In the rows, zero is written as 100.
Each path below is one point turned by a fixed rotation once a step. After each direction that follows a path, write how fast that rotation turns it, in degrees each step (0 if it stays still).
Each turn is a multiple of 5 degrees from 10 to 175, or 0.
Each row of a path follows its step; steps can be skipped.
path 1
step 0: 89 65 94 95 158 83 120 92 134 107 114 112 127 132 75 133 86 135 89 98 163 108 110 100 73 85 104 106 98 69 74 124 71 133
step 1: 86 94 90 100 144 63 81 93 100 101 103 51 122 107 102 130 60 123 83 108 84 88 112 83 107 79 54 109 64 107 53 60 73 137
step 2: 111 93 119 122 85 114 95 70 107 104 51 58 89 133 115 122 92 72 67 47 80 81 111 61 113 90 42 78 87 129 107 65 94 118
step 3: 124 113 115 136 109 118 134 83 109 125 74 103 107 132 96 139 114 58 133 59 101 103 111 66 81 137 88 78 83 46 138 103 81 93
step 4: 130 131 93 114 158 98 100 72 101 88 122 115 68 119 48 141 81 99 116 106 87 111 117 91 95 124 95 111 95 44 79 154 102 116
step 5: 103 98 133 85 152 55 68 47 103 132 103 90 51 116 87 71 61 140 113 96 68 94 120 88 108 99 91 106 121 113 72 114 89 123
step 6: 77 82 118 120 118 99 83 66 110 149 76 79 118 153 142 60 97 112 105 89 100 150 140 87 87 112 75 89 91 145 110 103 116 123
step 7: 103 98 97 128 142 145 105 93 77 129 66 94 116 134 131 116 133 112 65 127 162 130 106 87 90 132 74 86 89 64 103 88 89 121
step 8: 135 125 121 95 150 53 122 123 82 86 67 82 92 116 86 141 121 94 67 113 117 104 87 107 80 83 68 130 113 50 77 91 97 148
step 9: 74 124 122 98 97 44 103 100 125 104 87 77 62 121 79 127 85 61 121 54 112 90 125 116 119 87 69 95 111 114 63 98 75 160
Directions:
100 99 90 83 99 105 102 99 114 103 88 95 104 100 113 111 109 112 98 97 88 110 91 104 91 109 94 89 106 101 77 98 101 89 -> 65
97 101 99 107 108 103 95 90 115 106 84 106 110 88 95 100 98 92 95 111 88 99 85 110 101 102 95 96 100 103 111 113 87 119 -> 0
114 110 97 100 96 115 88 89 96 91 99 98 84 101 100 102 96 106 83 126 96 90 98 96 108 103 102 102 91 97 91 90 103 102 -> 120
103 120 96 99 97 94 91 109 91 113 96 116 98 107 106 86 110 98 98 104 117 106 96 113 93 103 94 107 110 107 90 97 102 112 -> 35
94 90 87 94 106 87 88 96 106 83 97 98 89 90 115 83 96 90 107 94 95 92 112 99 99 98 96 110 97 101 87 99 92 108 -> 90
path 2
step 0: 70 102 49 102 72 90 109 143 82 128 106 108 140 131 93 77 118 155 70 95 148 81 110 134 121 129 95 111 159 94 114 112 71 105
step 1: 120 93 60 70 147 73 147 126 92 95 93 126 78 113 140 61 103 136 67 100 125 99 76 66 76 121 48 130 73 70 103 105 107 107
step 2: 108 101 98 61 112 118 111 115 121 23 95 70 151 91 107 69 110 93 73 104 86 79 102 40 76 103 133 69 58 71 96 125 114 86
step 3: 77 133 96 88 102 109 99 89 92 69 88 127 117 127 85 144 84 93 142 123 128 102 137 56 108 63 91 23 101 117 66 121 139 101
step 4: 107 138 109 107 125 87 91 21 80 97 106 99 91 103 89 121 87 62 119 86 158 128 97 117 63 128 132 98 126 99 61 53 123 116
step 5: 65 68 85 106 50 91 90 49 58 118 100 75 101 100 121 99 85 41 93 103 122 74 98 139 92 124 113 116 145 69 145 137 111 92
step 6: 112 95 84 79 79 31 142 129 102 125 60 138 101 82 116 83 99 67 131 117 88 120 81 129 123 138 76 115 99 119 134 131 90 51
step 7: 117 70 76 73 155 74 107 168 110 57 126 78 79 90 74 78 97 70 122 86 77 114 44 110 111 107 123 80 87 111 136 89 83 120
step 8: 63 52 137 134 126 106 88 130 92 74 74 78 66 123 121 120 141 109 105 133 93 80 117 88 94 78 115 38 52 122 120 73 102 104
step 9: 63 112 121 107 90 149 118 87 88 123 91 83 122 95 98 81 106 148 151 109 126 101 110 130 125 114 133 99 60 145 54 53 129 105
Directions:
97 98 106 107 78 105 112 111 91 101 85 101 119 94 101 113 103 103 104 90 97 94 117 106 99 103 104 93 93 106 101 115 99 96 -> 120
103 96 98 93 112 91 114 115 104 104 105 95 103 90 97 94 105 100 113 106 93 100 112 101 85 85 99 109 106 79 105 106 98 87 -> 70
114 112 93 109 97 119 124 101 92 104 101 89 92 101 101 101 101 95 107 87 97 111 89 86 101 106 105 101 101 98 105 89 100 94 -> 135
89 107 112 98 84 94 109 84 98 110 105 113 103 99 103 99 98 93 104 92 95 93 90 103 91 79 110 99 114 98 89 90 99 103 -> 60
100 92 121 115 103 91 103 96 102 97 113 88 102 97 117 98 85 100 83 96 98 105 106 95 98 101 108 94 96 89 115 101 106 103 -> 120
89 112 109 103 98 102 93 95 98 92 109 91 105 100 96 115 97 82 103 99 100 112 94 100 95 107 79 107 100 90 85 113 104 89 -> 45
